Each row has a name. Each piece below is followed by the name of the row it came from, unless a question asks for something else. Each question is about the rows just above it. Places in a row count from 0.

Mepe: [-46 -38  -8 -69 -38  -3  10]
vikem: [-42 -42  -6 -66 -41  -3  15]
muf: [-65 -23 -30 -82  17  -1  33]
lanov: [-65 -23 -30 -82  17  -9 -22]
gake: [ -6 -66 -42  -3 -42 -41 -18]
gek: [-59 -37 -39 -83   8 -10 -21]
Where does [-83   8 -10 -21] start? Give its row and place.
gek, 3
Row and place where [-42 -42  -6 -66 -41  -3] starts:
vikem, 0
Row and place where [-66 -42] starts:
gake, 1
Row and place where [-42  -6 -66 -41  -3] starts:
vikem, 1
Where does [ -6 -66 -42  -3] start? Give its row and place.
gake, 0
[-66 -42  -3 -42] begins in row and place
gake, 1

rulem: [  5 -15 -33 -40  21  47 -31 -34  32 -71 -47 -42 -83   4  -4  22  19  -5
  67]
Rufin: [-29 -38 -22 -22 -56 -12 -27 -10  23 -10 -28  22 -28  -4   1 -11  24   1
  23]
gid: [ 12  24 -18  -5  11   9   0 -28  28 -10  -9  19  -7  -1 -17  15   9 -39
  31]
Goko: [-29 -56 -10 -27 -12  22 -38  23 -10 -22 -28 -22 -28  -4   1 -11  24   1
  23]
Row and place where [-56 -10 -27 -12  22 -38  23 -10 -22 -28] starts:
Goko, 1
[-18  -5  11   9   0] begins in row and place
gid, 2
Row and place where [-29 -56 -10 -27 -12  22 -38  23 -10 -22 -28 -22] starts:
Goko, 0
[-10 -27 -12  22 -38  23 -10] begins in row and place
Goko, 2

luri: [ 35  -9  14  -6  45  -5  16  -4  52 -16  -5  52  24  42]
nisa: [ 50  23   6 -38  44 -17  18 -16  41  -8 -10  54  37  56]
Zudu: [-36  -3 -10  10 -33   8 -25  12 -45  11  12 -45  22  -8]
laga: [ -5  16  -6  -4   8 -13  31 -25 -13  -6 -16 -11  22  -8]
pif: [ 40   1  18  -2  42  -8  25 -13  53 -13 -11  51  23  47]
Which row holds [ -5  16  -6  -4   8 -13  31 -25 -13  -6 -16 -11  22  -8]?
laga
Row and place where [-36  -3 -10  10 -33   8] starts:
Zudu, 0
Where does [-33   8 -25  12 -45  11  12 -45] start? Give its row and place.
Zudu, 4
Row and place where [-5 16 -4] starts:
luri, 5
[-13  -6] begins in row and place
laga, 8
[54 37] begins in row and place
nisa, 11
Row and place where [  6 -38  44] starts:
nisa, 2

Zeme: [ -6  -1  10  -1   9   4  13 -11  13   3   7   2   7  -6  -3 -26 -14   8
  -4  25   1 -12 -16  -1  -5   4   8  -6  10  20  -2  17  26   0  16  -6
  21 -11 -13]
lopa: [ -3 -20 -47   5 -11   7  -1 -28  26 -64 -20  11   7 -35  -5 -37  11 -18
  -3  16 -11   2   5  10 -14 -12  -1   1 -33   8 -19  16 -25 -16  21 -22
  10  -6  14]
Savut: [  6   4  12  13  34   9  27  -8   3  15   5  -4  -6  -6 -17 -38 -30   7
   3  63  -8 -11 -29 -22 -11 -14   8  13  25  34   2  19  25  -2  29   2
  14 -12 -38]
Roku: [ -8 -17 -38  -9  -9   7 -49  28   4  -7 -27  -1 -42   8  -5  37  12 -20
  28 -25  -2 -29 -22 -11  17 -43  -4  19  -9 -42   1 -30 -51   2 -10 -15
 -70   8  25]
Row and place where [-11 -29 -22] starts:
Savut, 21
Row and place where [ -1 -42   8  -5  37  12 -20  28 -25] starts:
Roku, 11
Where does [-12  -1   1 -33] start? Give its row and place.
lopa, 25
[ -6 -17 -38] begins in row and place
Savut, 13
Row and place where [37 12] starts:
Roku, 15
[-10 -15 -70] begins in row and place
Roku, 34
Where does [-14   8  -4  25   1 -12] start? Give its row and place.
Zeme, 16

duli: [-51   6   0   1   1   1  -4  -2   3 -45 -14  -1  28  -5 -11   3  20]
zil: [ -4  14   7  -9  -6   1   1 -16 -19  51  22  11 -11   4  -1   6 -26]
rere: [ -6   6  -3   6   1   1   4  -3 -11  45  21   3 -13   3  10   6 -16]
guzug: [  4  -1   0   0   7   3   0   9  17 -57 -26  -1  14  -8 -18  -2  10]
porop: [ 86  14  -4   0 -15 -15 -23  -6 -45 -14  -1   3   0  24 -13   6  33]
Supin: [-25  -2  13   2   1   1   4  -3 -11  45  21  -1 -10  -6  14  -2 -32]
nik: [ 59   5  -2   1   0   3   0   6   0  27  11  -1 -15   7   1   4 -15]
vimat: [  4   2  -2   7   0  -8 -10  -3   9 -56 -25   1  13   2 -12   2  16]
Nerub: [ 28  -1   0  -6  -3  -9  -7   4  23 -59 -32   3  15  -1 -19  -3  19]
moz: [  8  13  -7   6 -19 -16 -18   0   2 -43 -15  -1   9  14 -10   9  26]
Where does [  3 -45 -14  -1] start? Give its row and place.
duli, 8
Row and place where [-25   1  13   2] starts:
vimat, 10
Row and place where [ -7   6 -19 -16 -18   0   2 -43 -15  -1   9  14] starts:
moz, 2

Zevad: [ 51 -62 -67  20   4 -12]
defek: [ 36 -54 -91  29  27 -22]
lam: [-45  54  83 -34 -24  23]
dunum: [-30  19  15 -17  -6  13]
bibo: [-17  -6 -30  15  19 -19]
Tupit: [ 58 -66  28 -69  21 -23]
Row and place where [-30  15] starts:
bibo, 2
[-30  19  15 -17  -6] begins in row and place
dunum, 0
Row and place where [ 20   4 -12] starts:
Zevad, 3
Where does [ 28 -69] start? Give its row and place.
Tupit, 2

nadid: [ 21   4  -1   4 -18  -3 -48  14   4   6  12  14  12  -4   8   3 -23  -2
  23  27  18 -10   1  29  13  40   6]
zud: [-10   0  -2 -16  15   0  18   4  -1   0   4 -13   1   0  -3   6 -15   5
 -15   5  67   7   0  -7  -2  28   1]
faron: [-13  -2   0  -6   5   1 -10   4   8   5  11 -36   5  16   1   3 -11  -2
 -15 -49  18  -6   1   5  -9  34  -2]
vok: [ -4   2   4  15  -6  -7 -14  -2  -4  -9 -14 -18   1   3   4  -1 -27   9
   1 -23  15 -13 -11  13  -6  12   0]
paled: [  7  -4   1 -15 -10   8 -30   6   3 -18   1   1 -23 -14   9   3 -27   4
  -9  -1   0   3   7  17   6  21  -3]
Pav: [  0  17  -4 -20  -3  -2 -31  24 -13   1  -8 -32  -1  -5  12  -1  -3   6
   3 -29 -18 -10  -9  21   6  56   7]
Lag: [-20 -16   0 -15  17   8  62 -14  19  -2  -9  -3  -3  -3  -1 -18   0  -5
 -23  -4  50  -9   2 -34 -20 -10 -10]
zit: [  8  -5   3  -5   1  10 -32   0   1   5   8  -5  -5   3  -4   3  -3   0
   1 -13  -8   3   2  17  -7  13  -8]
rigi: [  0   0  -1  11  -1  -1 -12  -6  -2   7   3 -14  -7  -4   1   8  -6  -5
  -7 -32 -22   3   0   0   6 -13  -3]
Kiti: [ -4   2   1  13 -11  -1  -4  -6  -5  15   2  -9 -20 -30  10  18   6 -14
  -6   9  12  14  -4   6   2   7  -5]
ziva: [  6  11   6  17  -3  11 -14 -10 -12  -5   4  15  -1  18 -16  -4 -20   9
   3  -3  -3 -12   6   8   3 -29   7]
Where does [ -9 -14 -18   1   3   4  -1 -27   9   1 -23] start? Give its row and place.
vok, 9
Where does [ 0 18] start? Give its row and place.
zud, 5

rar: [-22 -11   7  -4]
Fugom: [39 26 -3 -1]
raz: [-22 -11   3   2]
Linuf: [-15 -10   2  -1]
tovu: [8 3 3 1]
Muta: [12  2  8 10]
nufu: [-15 -10  -7  -2]
Gamor: [-62 -43   5  -1]
neti: [-73 -51   2   0]
Mozu: [ 8 18  3  1]
[ 5 -1] begins in row and place
Gamor, 2
Where does [-11   7] start? Give its row and place.
rar, 1
Row and place where [-51   2] starts:
neti, 1
Where does [ 2 -1] start? Give its row and place.
Linuf, 2
Row and place where [-62 -43] starts:
Gamor, 0

megit: [ 43  11  -1 -56  43 -29 -15  -3  25  -1  43 -24 -34  16 -43   1  19  43
  38  -1  -8  49  -2   2  41   0  65  22  40  -2  37  40  40   2  -1 -43
 -22  29  -1  42   4   0  -4 -28 -35  43  -4  -3  25  -2  43  40   9]
Pabuv: [  2  41   0  65  22  40  -1  37  40  -1  43 -24 -34  16 -43   1  19  43
   9  -1  -8  49  -2   2  41   0  65  22  40  -2  37  40  40   2  -1 -43
 -22  29  -1  42   4   0  -4 -28 -35  43  -4  -3  25  -2  43  40   9]
bime: [ 11  33  44 -42   6 -18   3  10  59 -16  37  -9 -34   7 -71   3  32  51
  51  -4   6  66  47  20  14   3  48  -7  -1   3  45  41  43   4  47   3
 -32   6  -6  43  40  36   9 -29 -18  37  -2  14   6 -13  -9  -3  33]
[ 43  11  -1 -56  43 -29 -15  -3  25  -1  43 -24 -34  16 -43   1  19  43
  38  -1  -8  49  -2   2  41   0  65  22  40  -2  37  40  40   2  -1 -43
 -22  29  -1  42   4   0  -4 -28 -35  43  -4  -3  25  -2  43  40   9] is in which row?
megit
which: [  2  41   0  65  22  40  -1  37  40  -1  43 -24 -34  16 -43   1  19  43
   9  -1  -8  49  -2   2  41   0  65  22  40  -2  37  40  40   2  -1 -43
 -22  29  -1  42   4   0  -4 -28 -35  43  -4  -3  25  -2  43  40   9]
Pabuv
Where does [ 1 19 43 38 -1 -8 49] start? Give its row and place.
megit, 15
[43  9 -1] begins in row and place
Pabuv, 17

sazu: [-35  16 -35  14]
dosir: [-33  -4 -35  14]
teku: [ -1   0 -35  14]
Where do [-35  16 -35  14] appear?
sazu
Which row holds [-33  -4 -35  14]?
dosir

vid: [-30 -54   7   1  10 -66 -32 -15  -2]
kaga: [  0   8   0  -1  57 -39  -6  -1   0]
Vome: [ -2  25 -17 -26 -12  11  -3 -28   7]
fori: [  0   8  -1   0   0 -11  -2   2   1]
sevur: [-19 -12  37 -25  29  -7 -54  36   3]
Revid: [ 1  0  1  1 -1  0 -2  1  0]
Geb: [ 11 -14 -12  21  57 -39 -24  26 -73]
sus: [ 0 -1  1  0  2  2 -2 -1  1]
lavot: [-23  25 -19 -38 -23   9  -8 -46  15]
[-30 -54] begins in row and place
vid, 0
Where does [ 0  8 -1  0] start? Give its row and place.
fori, 0
Where does [ 11  -3 -28   7] start? Give its row and place.
Vome, 5
[ 11 -14 -12  21  57 -39 -24] begins in row and place
Geb, 0
[ 1 -1  0 -2] begins in row and place
Revid, 3

